Named turns come first, each shown by rows before and after it. Which turns, in which order, take the first row of each pair that follows to the second? Write the first one first, as in the answered first pair.
H:
[ 0.33  4.35  1.58  2.48  0.57 -2.62  3.70  3.09  0.40] -> [-0.25 -1.49 -2.76 -0.68  1.24  1.68  5.20  0.88  3.90]
[ 1.89 -1.08  0.30 -2.05 -0.50 -3.10 -3.14 -3.23  0.73] -> [ 0.57  1.76  1.98  0.02 -0.56 -3.36 -3.70 -0.26  2.83]
[ 1.29  1.16 -2.54 -1.57 -3.34 -2.18  0.77 -0.46  0.62] -> [ 0.83  2.19 -2.12 -0.59 -3.09 -2.33  0.53  0.64  1.46]
[-1.00  1.05  1.52  2.50  0.41  0.83  2.27  3.88 -0.21] -> [-0.33 -3.28 -1.18 -0.38  0.71  2.65  3.25  0.73 -0.19]
T:
[-3.45  5.41  3.37  1.96  0.51 -1.36 -2.14  1.70  5.34] -> [-0.60  4.01  4.02  0.33 -1.06 -3.08 -6.90 -1.29  1.04]
[-2.54 -0.25  0.19  0.13  2.06  2.58  0.99 -1.61  2.85] -> [-0.88 -0.74  0.89 -1.07  1.61  1.01 -2.02 -4.28  0.42]
[ 0.83  0.49 -1.56 -2.60  2.72 -3.16 -0.17 -1.79  1.81] -> [ 2.78 -1.17 -2.33 -2.44  0.80 -2.72 -1.64 -0.77 -0.34]
K:
[-0.69  3.32  2.26  3.75  2.52 -1.30 -5.37 -1.05  1.18] -> [-0.38  0.07 -2.63  4.22  2.80  0.28  1.15  2.47  5.44]
[ 1.67 -1.81 -0.74 -0.23  0.98 -3.65  7.91 -2.31 -3.90] -> [-1.05  2.91  6.14  2.58 -0.72  0.54 -1.94 -0.93 -6.81]
[ 2.44  2.27  1.52  1.35 -1.39 -3.91 -3.59  1.78  0.93] -> [ 2.08  1.03 -0.81  2.16 -1.48 -2.05 -0.55  4.71  3.42]
[ 0.19  0.90  0.78 -0.63  0.80 -1.15  0.56 -0.25  0.85] -> [-0.36  1.35  1.28 -0.14  0.50 -0.23 -0.33  0.46  0.98]
Now pairs of rows:
Each pair is two turns apart.
[-3.79  0.82  2.11 -0.96 -0.63  4.10 -4.19 -2.18  0.06] -> [-1.45 -1.18  0.05 -0.32 -2.82  5.43 -3.88  0.15 -2.13]
H T
[ 0.82  1.57  1.70  1.40 -1.45  2.79 -0.72 -1.16 -7.15] -> [-2.85  3.77  1.85  2.68  1.08  3.91  4.11  0.59 -2.19]
T T
[-3.21  4.39  4.74  1.40  1.64  1.50 -3.02  0.96  0.82] -> [-0.43  2.27  2.59 -2.08  3.16 -4.85  0.92 -4.40 -0.45]
K K
[-2.69  1.46  2.83 -1.49  1.46  3.20  0.74 -5.75 -3.84] -> [-1.36  3.78  3.40  3.25 -1.73  4.04 -2.30  2.53 -3.21]
T H
[-1.74 -2.79 -1.15 -2.71 -0.60  3.77  1.74 -1.50  1.43] -> [-0.77  2.35  3.13 -1.59 -0.67 -1.23  0.16 -2.55 -3.94]
T H
[ 1.31 -1.31 -2.20  0.42 -0.99  0.24  0.15  3.05  1.33] -> [ 0.94  0.49  0.48  0.67 -1.24  0.25 -3.62  2.05 -0.50]
K K
[ 1.56  1.64  0.81  2.73 -1.67 -0.74 -0.79  2.46 -1.08] -> [ 2.35  1.35  0.70  1.38 -1.22 -2.96 -0.16  0.32 -2.04]
K K
[-0.70 -0.38  2.92  0.88 -1.62  2.31 -5.66  0.22  0.54] -> [ 0.45 -5.08 -2.24 -0.93 -1.03  2.85  0.17 -0.19  3.03]
H K
[-0.48 -1.56 -1.73 -3.24  0.06 -2.04 -3.71 -4.11  0.30] -> [-0.70 -3.33 -4.63 -2.32 -0.03 -0.23  0.04 -0.69  3.36]
K K
[-4.87  3.44  3.66  1.21  0.94  3.11 -0.60  0.36  0.74] -> [-1.74  0.34  1.47 -2.96  2.16 -2.75  1.55 -5.91 -0.80]
K T
[ 0.31  0.58 -0.03 -0.66  0.67 -1.30  0.65 -1.05 -0.30] -> [-0.56 -0.29 -0.14 -0.46  0.33  1.74 -0.39 -0.42  0.74]
K H
[ 1.24 -0.77 -0.48  1.27 -2.04  0.60 -2.59  2.74  0.54] -> [ 0.69 -0.11 -0.78 -0.74  0.80 -3.62  1.72 -0.84  1.97]
T K
[-0.88  2.03  0.60  0.97 -0.45 -3.06 -2.42  1.36  1.96] -> [-0.84  1.48  0.04 -0.01  0.19 -3.99 -1.61  0.02  2.52]
K T
[-2.19  3.13  1.43  1.96 -0.23  2.79  0.13  3.01 -0.84] -> [ 0.02  1.05  0.81 -0.40 -0.51  1.39  0.57 -0.96 -5.55]
H H
[-0.29  2.01 -0.43  2.01  1.20 -0.15 -0.44  3.62  1.33] -> [-0.94  2.01 -0.60  1.22  2.70 -1.36  0.79  1.87  2.64]
T K
[-1.40  0.70  0.39 -2.25 -1.28  0.33  2.02  0.76  0.59] -> [-0.46  0.31  0.46 -2.93 -1.71 -0.25  1.42 -0.39 -1.25]
H T
[-5.44  4.68  2.92  1.28  2.11  3.23 -0.86 -0.64 -3.58] -> [-4.13  2.41  0.81 -2.13  4.24 -0.91  2.47 -5.77 -2.60]
K T
[ 1.91 -1.36 -1.65 -2.68  0.30 -5.26 -1.10 -3.02  0.78] -> [ 1.33 -2.09 -4.01 -0.25 -0.45 -2.00  2.80  2.68  3.56]
T T
[-0.08 -1.20 -0.05 -2.12  0.54 -5.29 -2.66 -3.35  4.46] -> [ 1.40 -2.42 -0.70  0.23 -2.99 -0.98 -6.79  1.54  2.22]
T K
[-0.92 -2.98  2.75  1.53 -0.66  1.62 -6.30 -2.05 -0.43] -> [ 0.96 -5.22  0.66  1.52 -2.03  2.31 -3.73 -0.98 -3.46]
T H
[ 1.43 -4.50  0.04 -1.50 -1.63 -1.57 -1.55 -0.70  0.61] -> [ 1.06 -1.26  1.20  1.62 -2.27 -2.19 -0.41  3.77  0.58]
H T
[-1.22 -0.83 -0.68 -1.08 -0.23  7.49  7.73  2.41 -4.40] -> [-4.23  3.08  4.04 -3.03  3.11  4.44  5.54 -3.82 -4.27]
T K
[-0.19  1.60  2.84  0.11 -1.12 -1.38 -0.63 -0.95 -1.12] -> [-1.11  0.11  2.17 -0.66 -0.75  0.00 -1.97 -1.49  1.87]
H T
[ 0.47  3.41  1.42  3.90 -0.48  0.24 -2.69  4.49  2.17] -> [-0.35 -3.17 -2.35 -1.77  1.72  3.21 -1.08 -2.57  4.72]
T H
[-0.50  4.74  5.34  2.59 -0.23 -3.51  3.08 -2.83 -6.90] -> [-2.79 -3.72 -1.83  1.68 -0.82  7.89  6.53  0.53  0.21]
K H
[ 0.59  5.19 -1.53  1.09 -0.71 -2.64 -0.20  2.84  2.38] -> [ 2.45  4.42 -1.00  0.06 -1.52 -3.56 -3.12  1.17 -0.12]
T T
[-4.32  0.64  1.18 -0.29  1.43  6.22  2.43 -0.73 -1.38] -> [-1.90  0.27  1.40 -0.78  0.22  4.64  1.35 -1.81 -6.09]
H T
[-2.84 -2.61  1.85 -0.31 -0.91  2.42  0.63 -0.94  2.17] -> [-2.19 -2.13  2.39  0.88 -2.04  3.20  0.89  0.74 -0.69]
H K
[ 1.99  0.42 -0.13  0.39 -0.64 -7.38  0.81  1.53  0.96] -> [ 1.87  0.16 -0.88  0.92 -0.91 -6.61  1.35  2.84  1.37]
T T
[ 4.82  1.28  0.29  1.75 -4.01 -1.67 -3.41  2.69 -1.12] -> [-0.59  1.46 -0.35  0.71 -0.05  1.18  0.51  2.15  7.55]
H T
[-0.03  1.78  1.77  1.37 -1.25  2.30 -0.68  2.74 -3.31] -> [ 1.66  1.29  1.47 -0.82 -0.34 -1.67  0.52 -1.06 -4.81]
K K
[-2.38 -3.94 -0.92 -3.57  0.00  6.41 -2.26 -4.22  1.05] -> [-1.39 -5.12 -2.56 -3.57 -0.36  6.30 -0.69 -3.58  1.07]
K T
[-3.06  2.71  4.19  0.25 -2.24  4.43 -3.05  0.91  0.37] -> [-0.11  1.18  2.99 -3.61 -0.69 -2.81 -0.41 -5.65 -1.92]
K K
[-0.82 -1.86 -0.82 -2.55  1.10  1.13  1.00 -2.55  4.33] -> [-0.66  1.63  3.10 -1.67  0.62 -1.05 -2.76 -3.87  0.40]
K H
[-0.11 -0.94  0.90  1.76 -1.28  0.28 -2.00  3.62 -4.87] -> [ 0.56 -1.88 -1.34  1.61 -0.76 -0.94  2.09  4.94 -2.77]
K H
[-3.08  0.56 -0.52  0.90  0.08  4.42  1.46  1.90  2.47] -> [-3.00  1.09  1.77 -1.92  1.58  1.39 -0.37 -4.55 -0.06]
T H
[-0.51 -1.16 -3.44 -4.06 -0.37  2.16  3.74 -0.91  1.38] -> [ 1.78 -1.08 -1.86 -2.92 -3.44  2.87 -1.76  0.19 -3.38]
K T
[-0.27  1.57  3.48  1.16 -0.03 -1.16 -1.90  2.36 -0.02] -> [ 0.30 -3.15  0.43 -2.65  1.27 -0.62 -0.58 -2.17  1.78]
H K
[-3.02 -2.29 -1.78 -2.63  3.68  0.71  6.16 -4.94  4.64] -> [-3.66 -0.38  3.32  0.05 -0.15  7.04 -6.67 -2.50  0.30]
T K
[ 6.13  0.09 -3.51 -0.01 -0.65 -7.79  3.82  1.32 -1.23] -> [ 4.70 -3.42 -6.37 -1.04 -0.17 -4.05  4.76  1.49  3.79]
H H
[ 0.92  1.88  2.42  0.25  1.05 -2.53 -4.67  0.96  1.88] -> [ 2.11 -2.98 -1.43 -1.29  0.05  1.10 -4.15  1.28  2.87]
T H
[ 1.59  0.38  1.51  0.43 -2.15  0.39 -6.12  0.08 -3.16] -> [-1.99  0.99  0.70  1.53 -0.40  3.34 -3.75  3.00  3.91]
H T
[-2.10  3.06  2.14  3.00 -0.29  2.88 -2.11  1.33 -1.66] -> [-0.04 -0.15  0.85  0.32 -0.34  2.77 -1.24 -2.76 -5.24]
H H
[-0.17  4.65  2.48  3.32  0.19 -2.02  2.38 -0.17 -3.87] -> [-3.16  2.39  2.46 -0.01  2.79 -0.42 -0.36 -5.30  2.49]
H T
[ 3.25  2.03  0.37 -0.01  0.37 -4.50  2.96  0.91  0.16] -> [ 0.13 -1.41 -0.85 -0.74  0.21  3.07 -0.05  1.81  5.62]
K H
[-0.59 -1.58 -2.20  0.19  0.31  4.42  4.44  1.04  0.74] -> [-1.75  2.79  2.12 -0.94  2.45 -0.33  3.20 -3.67 -1.75]
T H
[ 0.80  0.56  0.18  1.46  2.84 -1.76  3.38 -0.03  0.63] -> [-0.21  1.38  1.33  2.83  2.16  1.13  1.42  2.31  1.08]
K K
[-1.55 -1.14  0.64 -2.09 -1.66 -1.40 -3.33 -4.63  2.06] -> [-3.16 -1.13  0.37 -0.56 -2.10  2.00 -3.35 -1.68  3.92]
K T
[ 1.15 -2.07 -0.53 -1.17 -0.82  1.92 -2.98 -0.32 -1.73] -> [ 1.53 -1.56 -0.72 -0.66 -0.76  1.26  0.00  0.13 -3.94]
T H
[ 4.64 -0.27 -0.53 -0.04  1.12 -0.43  4.73 -1.87 -5.94] -> [ 0.49  6.37  4.39  2.42  3.03 -2.39  1.70 -0.22 -0.47]
H T
[ 1.99 -2.05 -3.18  0.14 -1.35  0.01  5.19  2.15 -1.53] -> [ 0.19  0.48  0.26 -2.31  1.55 -3.54  3.45 -4.48 -1.93]
T T
[-0.06 -0.96 -1.96 -4.38 -0.62  3.23 -1.63  0.71 -0.53] -> [-0.13 -0.39 -1.59 -5.53  0.97  0.47  0.04 -2.05 -0.52]
T K
[ 1.96 -1.05 -1.31  0.60 -1.08 -0.72  2.15  1.68 -1.06] -> [ 0.23  0.91  0.79 -0.60  1.12 -2.72  2.00 -1.70 -0.19]
T T
[-0.88  3.07  0.47  2.21  0.41  0.14  2.66  2.62  1.11] -> [-0.72  4.13  2.49  1.77  0.46 -1.07 -0.07  0.59 -0.82]
K K
[-1.38  1.74 -1.12  0.42  2.40 -1.88  9.76  2.09  3.90] -> [ 1.80 -0.92 -0.54 -3.74  2.06 -4.91  6.69 -5.48 -2.98]
H T
[ 1.29 -1.36 -0.44 -1.14 -0.21 -1.41 -1.83 -1.79  0.63] -> [ 1.01 -2.05 -1.87 -0.65 -0.45 -0.04 -0.18  0.22  2.24]
K K
[-1.79  1.16  4.13  0.13 -1.19  4.04 -3.19 -0.97 -5.92] -> [-0.74 -3.99 -3.26 -2.04  1.01  1.50  6.84 -0.16  2.07]
H K
[ 1.62  1.26  0.20  2.38 -1.84 -0.71 -1.31  4.63  0.19] -> [-0.46  3.65  3.12  0.61  0.87 -3.09 -1.67 -0.01  0.99]
T T
[ 2.03  2.11 -0.55  1.69  0.42 -7.16  0.42  1.79  3.00] -> [ 0.99  2.22 -0.65  3.26 -0.22 -4.17  0.06  4.68  4.31]
K K
[-3.28  4.41  2.17  1.30  1.38 -2.51 -1.13  0.03  1.53] -> [-3.54 -0.40 -0.03 -2.07  1.96 -0.04 -1.84 -4.29  2.42]
H K
[-0.39  1.05  1.03  0.14  1.19  0.08  2.24  0.33 -0.77] -> [-0.24  0.41  1.28 -0.92  1.44 -0.44  0.88 -1.74 -0.94]
H T
[-2.26  3.32  1.83  0.17  0.57  1.63 -2.35  1.10  0.24] -> [-1.42 -1.69 -1.49 -2.96  1.21  2.34  0.25 -2.11  1.16]
H K
[-1.20  0.76 -0.73 -2.54  1.08 -1.67 -0.61 -1.89  2.29] -> [-1.71  0.34 -1.39 -1.63  0.78  0.07  0.28  0.14  3.42]
K K
[ 0.05  6.38  2.98  0.93  2.57 -5.66  0.05  0.46  3.23] -> [ 0.27 -3.69 -3.97 -3.82  2.53  1.82  2.97 -2.80  5.75]
K H
[ 0.21  3.84  2.45  1.66  2.10 -2.01  3.38 -0.89  3.20] -> [ 2.80  2.85  3.60  0.82 -0.08 -2.80 -2.59 -3.01 -1.57]
K T
[-1.73  0.47 -1.30  3.44 -0.74  0.74  3.89  4.19  2.26] -> [ 2.77 -1.32 -1.57  0.59 -1.84 -5.01  1.75 -1.06 -3.65]
K T
[-1.38 -0.39 -1.08  1.37 -1.26  2.60 -2.59  2.56  1.55] -> [ 0.36  1.47  0.60  1.48 -1.63 -0.20 -3.16  1.28 -3.25]
H H
[ 1.77 -1.86 -2.48 -1.55  0.05 -2.04 -1.18 -4.35  1.01] -> [ 0.74 -1.95 -4.12  0.43 -0.05  0.31  2.22 -0.01  3.53]
T T
[ 2.17  2.42  0.12 -0.76 -0.07 -5.16  2.91  1.53 -0.48] -> [ 0.23  1.89  0.73 -2.53  1.58 -4.50  1.02 -1.84  3.08]
H T
[ 0.42 -1.90 -1.00 -0.83 -1.95  3.23 -4.34 -2.09 -0.07] -> [ 1.89 -1.11 -0.92 -0.59 -2.40  1.70 -1.63 -2.24 -4.57]
T H
[ 2.12 -3.56 -3.75  1.07 -2.19  1.56  2.72  2.26  2.57] -> [ 0.83 -0.47 -0.34 -1.54  0.91 -3.41  4.38 -4.93 -0.99]
T H
[-0.47  2.22  0.48 -0.94  0.94 -4.17 -0.41  0.97  1.75] -> [-0.83 -2.22 -2.09 -2.91  0.83  0.13 -0.24 -0.60  2.95]
K H
[ 1.04  3.03  3.63 -2.20  1.95 -3.06 -1.52 -4.52 -2.02] -> [ 1.20  2.11  3.39 -1.27  0.52 -1.19 -6.37 -2.26  1.05]
H T
[-4.19 -1.82  0.81 -1.50  0.48  7.26  0.07 -1.10  1.33] -> [-2.33 -2.79  1.18 -2.46 -0.56  6.07 -3.06 -3.04 -1.64]
T T
[-1.95  1.44  1.26  1.12 -1.62  5.09 -1.93  4.04 -6.45] -> [-3.18  0.42 -2.06 -2.11  3.23 -0.27  8.33 -0.35 -1.16]
K T
[ 0.11 -2.47 -0.79 -2.74 -1.35  0.84  0.07 -0.43  1.66] -> [ 0.42 -2.46 -0.42 -2.00 -2.50  1.55 -0.94  0.95  0.96]
K T
[-2.39  4.12  1.85  3.74 -0.10  0.57  1.82  4.64  1.87] -> [ 1.17  2.59  3.38  1.30 -1.85 -2.27 -4.74 -0.50 -4.01]
T T
[ 0.92 -1.85 -0.04  0.33  0.84 -0.63  2.67  4.27  0.00] -> [-0.06  0.10  2.69  1.09  0.11  0.54 -1.43  4.03 -1.74]
K K
[-1.48  3.19  2.34  3.22 -1.21  1.81 -0.20  3.73 -2.77] -> [ 0.62  2.78  2.29  0.49  0.04 -3.54  0.46 -1.43 -5.14]
K K
[ 0.03 -0.28  0.11 -0.14 -0.76  3.43  0.35  0.08 -5.58] -> [ 0.73 -0.70 -2.38 -0.25  0.65 -0.15  5.65  0.96 -1.71]
H K
[-2.22  2.86  2.15  0.96  0.35 -2.00 -3.63 -0.48  1.84] -> [-0.04  0.59 -0.45  2.63 -2.39  0.29 -3.72  3.95  0.75]
T T
[ 2.99 -1.18 -1.67  0.31 -2.33 -1.72 -2.78  2.36  1.85] -> [ 1.92  0.65 -0.15 -0.95  0.13 -5.17 -1.01 -1.14  2.19]
T K
